Questions about the array below. Indices start at 0.
1) Report the entry directly above -11.
2) Report the top entry of the column that holds the largest entry.
3) Report the bottom entry of the column that holds the largest entry.
4) Report the entry at row 1, column 0.
5) Report the entry in row 0 and column 1.
6) Report the entry directly above the largest entry.
7) Report the entry in row 1 and column 2.
8) Report the entry at row 2, column 1.
  3   -3  -29  -22  -39  -28    2    0   -6
  2    8    8    6  -18  -12   -8   -6    9
-12   -3    9    9   33   17    5  -11   -7
1) -6
2) -39
3) 33
4) 2
5) -3
6) -18
7) 8
8) -3

Read these off the table that follows.
1) Give the first entry on the diagonal from the top-right corner.
2) Give the entry in the top-left corner.
3) Give the entry in the bottom-right corner.
4) Give the 2nd entry, reading row by row.
5) Give the bottom entry of the column that holds the largest entry.
6) Give the third entry from the end, reading row by row.
7) Give the smallest entry in the first column.
8) Give the entry directly below 13.9.
array([[-10.0,   2.3,  -2.8,   8.0,  -5.5,  -2.7,   3.6,  -6.7],
       [ 10.1,  -2.7,  12.6,  -4.2,   1.4,   6.4,  -0.4,   5.4],
       [  6.9,  -2.3,  11.8,  -2.2,  -0.7,   5.6,   0.6,   3.1],
       [  6.5,  -2.3,  11.4,  -1.8,  -1.0,   5.5,   0.4,   2.8],
       [ 13.9,  -3.4,  14.7,  -6.2,   3.0,   7.8,  -1.1,   7.8],
       [  1.6,  -1.2,   8.8,   1.5,  -3.4,   3.5,   1.8,  -0.3],
       [-16.0,   2.9,  -3.4,  12.9,  -9.8,  -4.1,   5.6, -11.4]])
1) -6.7
2) -10.0
3) -11.4
4) 2.3
5) -3.4
6) -4.1
7) -16.0
8) 1.6

Questions about the array below.
1) The 3rd entry on the diagonal from the top-right corner?
2) The fifth-last entry, reading row by row?
3) The entry just right of 5267?
4) The entry directly below 2694?
5) The first entry, reading row by row?
6) The entry directly below 5889?
7) The entry just left of 7581?
8) The last entry, reading row by row?
[[6314 3393 6523 4498 4848]
 [7515 7581 5932 6376 5870]
 [4575 5320 6332 3222 2771]
 [2635 4492 2716 6682 6178]
 [3272 6570 5447 5267 4768]
 [6343 4411 4199 4584 9298]
 [6976 4112 3541 4050 6110]
 [5649 6461 2785 6783 2686]
 [5839 5889 4083 5174 3126]
 [4009 3009 6132 6203 4085]
 [8068 2694 5876 8312 4351]
 [3910 5585 7355 9166 6284]]
1) 6332
2) 3910
3) 4768
4) 5585
5) 6314
6) 3009
7) 7515
8) 6284

[[-12 -16 -32  -5  16  19  15]
 [ -3   1  -1   0   2   0   1]
 [ -3  -2  -5  -1   3   3   3]
 [ -5   5   4   1   2  -4   1]
 [  2  -3  -2   0  -1   2   0]
 [  1  -4  -5  -1   0   4   1]
 [-10  -2 -11  -2   9   5   7]
 [ -2   3   2   0   1  -2   0]
 [  2  -1   0   0  -1   0  -1]
 [  2  -1   1   0  -1   0  -1]
 [  2  -2  -2   0  -1   2   0]
 [  1   4   7   1  -2  -4  -3]
 [  0  -1  -1   0   0   1   0]
 [  1   0   1   0  -1  -1  -1]
 [  5  -4  -1   0  -3   2  -1]]
Report the entry just right of the largest entry.
A: 15
Report the second smallest entry.
A: -16
Report the third entry on the main diagonal.
A: -5
The entry directly below the smallest entry is -1
The bottom entry of the column that holds the largest entry: 2
The entry in the top-left corner -> -12
The entry in the bottom-right corner: -1
Report the third entry on the diagonal from the top-right corner.
A: 3
The entry just left of 9: -2
The fifth entry, reading row by row is 16
Report the entry just left of the centre entry.
A: 2
Report the smallest entry in the last row.
A: -4
Report the fourth entry from the end, reading row by row.
A: 0
The entry just right of the centre entry: 1
The 2nd entry on the diagonal from the top-right corner: 0
Report the centre entry.
A: 0
Report the top entry of the column that holds the largest entry.
A: 19
The bottom entry of the column that holds the smallest entry: -1
